Families of rows that turns and mirrors carry onto each other, the same ones carrying the whole set onto itself: the rest of each named row's family, in list order
5 families of 8 rows
k_750: [ 32.6  -2.1  61.2  -8.4 -21.3  -7.8 -21.3 -39.0  13.5  18.7 -18.8 -10.5
  20.3 -11.8  36.6 -34.6 -25.1 -19.8  24.0 -10.9  -1.1]
k_101: [  3.4  18.2  44.2 -23.2 -10.5   4.2 -29.3 -18.7   1.8  30.9 -23.9  13.2
  -0.5  -2.3  36.3 -49.7  19.9  -3.9  -5.4 -18.1 -10.1]
k_106: [ 40.8 -20.3  -2.9 -31.7 -34.9 -20.9   1.5 -44.5  13.0  -7.6 -20.9   8.3
  45.7  20.2  -0.2  11.9   7.9  22.1  47.9  -1.7   8.6]
k_903: [ 26.0  -8.1  -3.8 -51.8 -42.7 -21.2  14.0 -41.2 -11.1 -15.0   2.0  -0.7
  -6.1  28.9  24.8 -12.1  13.4  37.9  38.4  -6.1  -5.2]
k_616: [ 26.7 -15.7  22.2 -27.2 -18.2 -16.9  13.5   4.1 -13.0  21.1  15.0  31.5
  -6.4   9.5  -9.0  15.3  32.2   9.8   9.1   0.6  38.6]
k_142: [ 51.2   3.8  -2.1  -8.9 -19.6 -12.0  -5.8 -18.0 -19.5  17.5 -25.2  10.7
  27.4  18.7  -9.3  28.7  16.6  17.2  29.8   9.3  14.0]
k_992: [ 28.4   8.4  63.5 -43.1 -18.0   4.4 -43.0   1.9  -1.9   3.2 -15.6 -15.7
  22.2  19.3   0.0  15.5  20.7  10.5  11.1 -24.4  15.4]
k_944: [ -3.3 -23.5 -23.7 -32.9 -25.2 -11.2   0.6 -47.5  -4.8   1.7  13.7  17.5
   4.2  -9.3  15.2 -19.2  -6.9  16.8  32.9  13.0 -18.2]
k_398: [  6.5  30.8  50.2 -50.6 -27.5  -8.3 -32.7  11.2  12.6  35.3   8.8  -7.4
  -0.3 -10.2   2.9 -23.4  25.1  11.1  18.0 -12.0  20.3]
k_754: [ 15.7 -20.0 -13.8 -28.8 -50.6 -35.1  -8.3 -52.0  -3.4 -10.0 -17.4  30.0
 -17.6   0.4  19.9 -35.7  -8.3  -8.0  23.0  -1.7  -2.1]
k_698: [ 26.2 -21.3   1.1 -47.6  -6.8 -21.6  17.9 -43.0  11.9  13.0  -8.6   8.5
  15.6  10.9  11.1 -11.4   5.2  51.5  46.2   6.6  -5.5]
k_44: [  6.4  26.8  39.6 -31.1 -33.5 -21.9 -34.1 -18.9  34.2  28.0   7.4  18.9
  -0.3 -36.0  17.1 -33.7  -3.5 -23.1  21.7  -6.3  13.9]
k_362: [ 12.4  12.3  44.7 -43.6 -36.7 -18.0 -17.5 -35.3  44.0  13.7 -11.4 -10.4
 -14.2 -21.9   9.3 -11.9 -35.8 -12.9  34.9   6.5 -17.6]
k_452: [ -8.9   8.0  58.7 -32.5 -19.4  -0.7  10.5  -6.8  25.8  -4.2 -21.2 -15.9
   9.3   5.4 -21.8  -0.4 -18.4   4.6  25.0 -14.8 -29.2]
k_559: [ 26.8  -0.8  63.6 -20.1  -8.5  -8.6  -2.7  -1.6  18.8   5.3 -35.3 -25.1
  -3.7   8.8   3.6 -10.0 -37.0  -5.0  23.1 -21.1  -1.7]
k_78: [ 43.9   4.0   8.0 -47.0 -28.2 -19.9 -10.4 -25.4 -16.4  21.7 -31.6  11.6
 -13.8  20.6 -17.5  10.5  34.2  32.6  16.1 -20.8  26.4]
k_475: [ 44.3 -30.5  35.1 -43.7 -24.0 -17.3  28.3 -25.1  -4.2  13.5   0.5   5.0
  -3.2  24.5  -0.2  19.4  13.2  29.5  30.6  16.7  10.0]
k_782: [  4.9  16.8  45.1 -48.6 -18.7  26.1 -34.4 -29.9   0.0  26.2 -25.6 -15.7
  -1.0   6.1   9.5  -8.0  25.5   9.4  -4.3 -28.5 -16.0]
k_927: [ 31.6   3.1  -3.8 -32.2   9.8 -17.0   8.1 -17.1   3.9  33.5 -13.1  26.9
   4.1   0.1 -14.2  16.2  19.8  39.7  26.3  -7.7  19.8]
k_738: [ 26.0 -43.5  17.7 -36.5 -42.8 -19.2  19.2 -56.1   7.6  -3.7  15.2  17.1
   1.1   2.2  15.0   5.0  -7.8  -2.8  32.3  19.3  -2.7]
k_121: [ 36.7  22.0 -15.9 -10.3 -23.0 -26.8  -0.6 -34.7  -5.0   9.6  -7.5  42.8
 -17.4  -4.6   6.8  16.4  10.3  -3.9  15.3 -19.1  27.5]
k_254: [  1.9   3.2  50.2 -36.6 -21.3  10.7 -24.7  10.5   5.0   0.7  -7.9 -27.3
   7.6   6.1 -14.2  -3.7  -5.0  -5.0   8.4 -46.3  19.7]
k_898: [ -9.1  17.6  60.1 -40.1 -27.1  13.8 -12.7  -8.1   6.2  14.2   1.6 -13.4
  34.5   1.4 -17.6  -6.5  28.1  11.7  14.2 -27.5  -4.6]
k_181: [ 38.2 -22.0   7.3 -57.3 -40.2 -32.2   6.5 -51.5   9.4  -7.0 -38.3   3.6
 -11.0  24.4   1.3  -8.9  -0.3  29.7  36.8 -10.0  -1.0]
k_464: [ 14.1   1.4 -23.5 -24.2 -46.2 -15.9   1.9 -46.2 -16.4 -16.0   4.2  16.4
 -26.3   5.0  15.8   6.2 -11.0  -2.3  22.2  -3.2  -8.2]
k_938: [ 15.4  -1.6 -21.8   4.0 -29.2 -16.3  -8.5   4.5 -29.8   1.0  -6.9  23.1
  13.4  12.7  -0.8  -1.2   6.9  -4.6  19.6  12.4  10.8]
k_714: [  7.1 -24.3 -23.0 -17.3 -42.8 -26.1  -1.1 -21.2   0.1 -26.0  -3.7  20.9
  34.2  14.5   9.2 -18.2  -2.3   1.5  38.4   2.4   4.5]
k_152: [  8.0   2.9  47.4 -26.0 -35.1  12.1 -43.3 -26.3   0.8  13.8   9.3 -11.9
  32.5 -15.4  19.1 -28.5   6.5 -20.0   8.3 -35.8  18.6]
k_948: [ 17.9  14.8  49.7  -8.8 -20.6  -5.0 -54.8  -2.4  -9.2   9.9  -2.3  17.0
  21.4  -6.0  26.8 -17.1  13.4 -25.6  -0.1 -11.7  18.4]
k_789: [ 48.6  12.7   6.1 -36.9 -19.9 -32.7  10.2 -28.3  -1.2  10.5  -8.0  25.5
   3.0  20.7  16.5  -2.2  34.8  38.9  30.9 -21.5  31.4]
k_886: [ 12.9  -5.9  47.5 -11.6 -25.6 -21.2 -34.2 -20.3  21.0 -19.1 -17.1  13.3
  13.1  -4.4  33.4 -24.6 -32.8 -32.7  18.0  -1.7  -8.7]
k_440: [  0.9   2.0 -28.5 -16.7  -9.1  -6.4  -9.7 -22.3 -13.2  22.4   9.8  35.1
  -5.9 -19.8  -8.3   8.7   8.0   4.1  13.3  -0.3   7.9]
k_15: [  9.1 -27.2   4.4 -19.7 -37.4 -18.1   4.5 -29.2  -1.5   4.2  29.7  44.4
  -0.7 -13.3   6.0   1.0  10.6 -22.4  10.6   3.6  26.1]
k_843: [ 22.0 -12.8  59.0 -45.4 -23.3 -11.1 -22.2 -17.4  27.4 -27.1 -30.2 -20.8
  12.8  22.3   6.9   7.4 -25.9   2.4  28.8 -14.5 -11.1]
k_666: [ -1.3   6.9  40.6 -26.9  -6.7 -13.6 -11.9 -26.0  42.7   4.9 -40.4  21.7
  -7.3  -3.9  24.8 -42.0 -15.1 -12.5   5.9 -30.0 -12.9]
k_546: [  3.5  23.1  58.6  -8.8 -23.7   1.0 -19.5 -26.7   7.4  32.3   1.6  16.5
  41.2 -22.0  12.6 -30.4  21.5 -12.4  11.2  -9.8  -3.8]
k_685: [  4.8  15.1  58.2  -0.9 -16.7 -13.5   4.0 -26.8  25.7  13.3 -21.3  13.1
  16.5 -16.4   8.5 -24.2 -26.5 -20.9  22.6   2.2 -28.0]
k_86: [ 12.5  17.5  56.4 -63.0 -31.6  -6.3 -16.9  -5.0  22.0  20.2 -10.0 -34.9
 -15.0   2.1  -6.2  -2.4  -5.6  20.6  31.7  -0.6 -10.7]
k_719: [  0.9   5.1  39.2 -52.7 -15.0   9.5 -16.9 -37.6  39.7   1.9 -42.2  -7.7
  -7.0   3.4  -2.8  -0.1  -8.8  -0.1   6.4 -39.6 -20.1]
k_828: [ 22.4   5.6 -13.3 -19.9 -37.2 -22.0 -24.8 -24.3 -29.6  18.9 -11.6  37.5
 -19.0  -3.3   3.7 -16.8  27.4  -6.7   2.3 -12.1  24.2]

Same family as k_254: k_750, k_903, k_559, k_121, k_464, k_152, k_789
Same family as k_666: k_101, k_106, k_142, k_782, k_938, k_714, k_719
Same family as k_546: k_944, k_698, k_452, k_927, k_898, k_440, k_685

Families of rows that turns and mirrors carry onto each other, the same ones carrying the whole set onto itself: the rest of each named row's family, in list order
7 families of 4 rows
k_344: [ 18.1 -11.9 -28.0   6.3   8.9   3.1  25.0   8.2 -41.7 -17.3 -33.2  30.6
  59.6  43.7   3.7  42.3 -36.6 -48.1]
k_134: [ 18.7 -36.0 -69.0  -5.4  21.8   7.5  -5.2  19.5 -68.8  25.1 -16.9  26.2
  22.5  24.5 -19.2  25.4 -26.6 -29.1]
k_467: [  9.7 -17.9 -26.5   7.4   9.6  -9.0  27.8   9.2 -44.0  -7.9 -32.2  29.1
  56.7  37.6  17.6  36.7 -41.4 -44.9]
k_610: [ 17.8 -23.3 -65.5 -22.2  17.2 -10.6  -9.0   4.2 -66.7  29.6 -10.2   6.1
  15.0  25.3 -15.2  21.0 -32.5 -33.6]
k_233: [ 25.2 -21.5 -32.0   7.2  18.3  -2.9  30.6  15.0 -53.6   1.9 -36.4  22.5
  61.3  40.6  12.9  36.3 -32.6 -48.0]
k_299: [ -9.9 -22.1  16.9  -4.0  12.5  28.9  36.3  -0.9  -3.1 -14.6 -32.5   3.6
  32.4  35.2  -4.7   6.1  15.2 -40.1]
k_411: [ -0.7 -28.5  25.4  -3.8  14.1  18.7  32.1  -3.3  -8.1 -10.7 -23.7  -0.1
  25.5  41.7 -12.5   5.5  24.8 -34.8]
k_369: [ 21.6 -34.5 -55.0 -17.0  27.7   7.6 -19.4  21.8 -65.0  29.7 -15.3  16.5
   6.9  25.0 -15.0  27.1 -36.3 -34.9]
k_84: [ 14.9 -28.4 -64.7 -17.2  22.5  -1.6 -11.9  25.3 -60.8  23.7 -15.6   8.7
   1.7  26.3 -21.5  20.8 -35.6 -24.6]
k_263: [ 25.3 -40.5 -17.5  -9.7  34.2   2.5 -16.7   8.7  -3.1  15.7   7.9  -6.1
  -1.2  16.2 -36.3  -3.8   1.8  -3.5]
k_120: [  7.8 -52.8 -22.0  -1.1  34.6  11.5 -14.4   6.3  -5.6  22.7  14.0   6.9
  -3.6  16.0 -47.4   1.1 -10.0 -20.8]
k_701: [ -8.8 -15.2  12.4  -5.4  17.7  24.9  39.0 -16.2  -3.3  -0.9 -36.4   2.4
  25.3  33.8  -1.8  -2.3  11.9 -45.7]
k_542: [ 14.0 -17.7 -26.4  17.2  19.4   2.8  38.4   7.1 -33.0 -11.2 -44.6  29.0
  59.7  30.0   6.3  45.4 -23.0 -42.9]
k_879: [ 17.9 -14.5 -62.6 -23.8  25.7   0.6  -5.0  11.3 -67.2  26.3 -12.3  17.9
   0.4  27.7 -25.6  21.8 -28.8 -26.9]
k_432: [ 16.1 -51.6 -14.2 -14.7  30.5  13.0  -7.6   4.0   7.2  18.4   2.0  -7.0
  -4.2   6.0 -38.1   0.6  -9.5 -15.1]
k_447: [ 30.7 -39.8 -62.0  -9.1  26.1  -2.8 -10.2  22.9 -60.1  30.0  -6.2   5.3
  10.0  27.5 -27.1  13.7 -31.4 -25.7]
k_231: [  5.9 -21.7  21.6   4.3  23.2  22.6  42.2   3.4  -5.2 -12.0 -32.5   0.9
  39.3  39.0 -11.3  15.0  12.5 -46.5]
k_79: [ 12.4 -28.1 -13.9 -20.2  32.6  -3.2 -14.4  -4.6  -4.4  18.8  14.1  -6.5
  -3.3   9.3 -45.6   0.8  -4.4 -19.7]
k_404: [ 17.5  -6.2 -30.5   7.8  11.5 -14.7  35.2  -8.5 -38.9  -7.1 -30.9  29.5
  50.6  35.1  12.8  34.6 -40.7 -42.1]
k_795: [ 12.7 -30.4  -9.8 -20.6  42.6  10.9  -8.2  -3.7   6.4  21.7  16.2   8.0
   0.3  11.7 -35.1  -0.2  -7.4 -15.5]
k_399: [-10.2 -29.2  17.9  10.7  25.8  23.5  32.0  -0.9   3.5  -4.8 -36.0   0.8
  17.5  28.0 -23.4  11.0  14.3 -45.9]
k_75: [ -1.3 -22.9  21.6   2.0   7.1  20.4  35.5  -3.3  -6.0 -14.0 -39.9   5.8
  29.8  23.4 -18.8   1.6  13.8 -42.0]
k_693: [ 18.4 -42.2   0.3  -5.3  35.3  10.3  -2.6   9.8  -2.7  14.1   7.6  -6.9
  -4.3  17.2 -48.1  -4.5   4.6 -19.5]
k_12: [ 14.4  -7.5 -25.0  -2.7  13.7  -6.3  29.0  -8.7 -40.0  -3.8 -30.5  19.7
  64.2  34.6  21.1  38.9 -26.5 -50.1]
k_72: [ 23.0 -26.2 -60.9 -16.1  28.9 -10.4 -12.2  28.3 -63.2  30.6 -26.0   7.4
  17.3  33.5 -14.8  19.7 -32.1 -27.5]
k_848: [ 11.9 -19.6 -14.6   0.2  15.4 -12.4  34.2  10.8 -38.1  -5.9 -33.8  23.0
  62.6  51.6  11.2  40.4 -32.5 -46.4]
k_755: [ -4.4  -7.0  18.8 -11.4  22.3  19.5  27.7 -13.7  -0.4  -8.3 -27.0  -5.0
  29.7  29.8 -12.9  10.1  19.7 -45.4]
k_113: [ 11.5 -37.6  -6.3 -13.2  35.0   9.9 -11.2  10.5   3.3  11.5   9.3   1.7
  -4.3   5.6 -37.6  -0.7  -2.0  -8.8]

Same family as k_113: k_467, k_299, k_84
Same family as k_120: k_134, k_542, k_399
Same family as k_75: k_344, k_369, k_432
Same family as k_755: k_610, k_79, k_12

Families of rows that turns and mirrors carry onto each other, the same ones carrying the whole set onto itself: the rest of each named row's family, in list order
8 families of 4 rows
k_394: [  0.2  -9.6  -6.3 -18.5 -41.9 -18.0  -3.7 -16.6   8.2  34.3 -19.4 -18.6]
k_38: [-10.2 -21.6  -3.0  23.0  -2.8 -50.8 -11.4   9.9  29.1 -11.7  11.1  24.1]
k_824: [ 34.2   1.5  -8.1   9.0  -3.2   6.8  10.5 -14.7   1.9  33.4  17.7  -3.1]
k_163: [  2.1   1.2  -0.5  23.4 -31.1  11.2  13.9 -25.0   4.3  43.5   1.6   7.6]
k_222: [ -3.4 -11.1   7.9 -25.1 -42.6   1.4  -3.2 -12.5   8.9  25.4 -19.0 -20.5]
k_862: [-22.2 -16.6  -0.7 -13.1  10.1 -13.3 -13.4  10.7   8.1 -38.4 -10.1  31.5]
k_179: [-30.4  -3.7 -12.0 -10.6  -0.2  -3.7  -6.3  21.6  11.1 -36.3 -12.4  30.2]
k_424: [  3.8 -20.2 -16.3  20.9   3.1 -38.0 -14.3  -1.8  23.9 -31.9  11.9  24.6]
k_372: [  0.7 -21.4  -7.9  27.0   5.2 -33.7 -20.3  19.3  28.2 -12.1  18.3  25.3]
k_882: [ 14.8  -8.5   5.2 -32.3 -21.8   0.9   5.6 -22.6   8.6  15.7  -4.3 -25.3]
k_173: [-18.7  -6.8   3.3 -11.8 -35.8  -1.6   1.3 -17.6  -1.8  44.0  -9.1 -15.3]
k_380: [ 14.7   1.0  -4.1  14.3 -25.1  14.4   9.2 -11.5  11.3  45.7   0.9  -9.3]
k_93: [-22.5 -12.7   2.6 -20.9   3.5  -7.5  -7.3  -1.0   5.9 -41.5 -14.4  29.9]
k_158: [-24.4 -13.6 -10.7  38.4  -7.1 -18.5 -25.5  20.0  21.5 -10.4  10.5  28.3]
k_484: [ -5.5  -9.6  -6.4  23.0   7.0 -24.1 -19.6  12.6  20.1 -34.1  13.2  32.8]
k_594: [  4.0  -8.2   8.1 -22.4 -37.3   5.3  -3.3  -8.7   1.4  37.0 -15.1 -17.9]
k_972: [-11.3 -12.6 -14.4  24.8  -8.3 -23.0 -14.7  29.4  37.6 -22.0   7.3  24.3]
k_287: [-13.3 -28.6  -1.8  33.0 -10.4 -30.4 -17.0   8.5  29.2 -16.8  16.1  31.8]
k_57: [  5.3 -18.5  -4.4 -29.1 -30.1  -5.8  -6.0 -17.7  -2.0  30.8  -8.9 -22.1]
k_27: [ 30.4  -5.1 -12.8  16.5 -20.2  13.8  12.6 -26.0   0.3  32.4   5.4  11.1]
k_530: [ -1.8  -0.7   2.0 -16.6 -29.2  16.3   6.1 -16.1   2.9  36.0 -14.5 -18.8]
k_178: [ 27.5  16.5  -2.1   5.3 -21.1  15.6  18.8  -4.4   7.2  32.4  11.7   6.9]
k_966: [-43.3 -10.7  -0.2  -1.1 -13.5  -2.9 -18.2   2.8   9.7 -35.4 -15.0  26.3]
k_812: [-16.4 -14.0 -15.2 -12.9  12.4 -27.0 -13.0  -3.7  -2.5 -39.9  -3.9  23.9]
k_418: [ -2.1 -23.2  -4.9  23.8   3.8 -29.0 -17.8  16.9  31.3 -23.5   9.0  31.3]
k_135: [ 24.3   2.4  -1.1  15.9 -26.6  18.2   9.8 -11.7   2.1  41.3   0.0   6.9]
k_689: [-26.8  -6.5   1.0  -8.4   8.2 -20.2   4.4  -5.9  -1.6 -33.0 -11.3  39.4]
k_748: [-22.2 -11.2   0.4  -7.6   3.6 -23.8 -21.8   9.0  11.7 -43.6  -2.2  22.1]
k_866: [-38.2 -18.7   1.0 -10.3   3.5 -10.4 -12.2   2.3  -6.1 -30.6  -6.9  34.7]
k_704: [ 17.2  10.0 -17.0  16.1 -20.1   8.0  14.6 -21.8  -7.7  37.0  -9.2  16.6]
k_774: [  8.1   3.0   5.7 -32.4 -32.8  -2.1   3.7  -0.4  10.8  29.2  -0.5 -20.8]
k_266: [ 19.9   5.7  -8.4  24.0 -18.2  17.5   8.5  -6.8  -2.8  42.0   4.0  12.9]

Same family as k_704: k_394, k_38, k_689
Same family as k_866: k_287, k_57, k_27
Same family as k_173: k_163, k_424, k_812
Same family as k_135: k_862, k_594, k_418

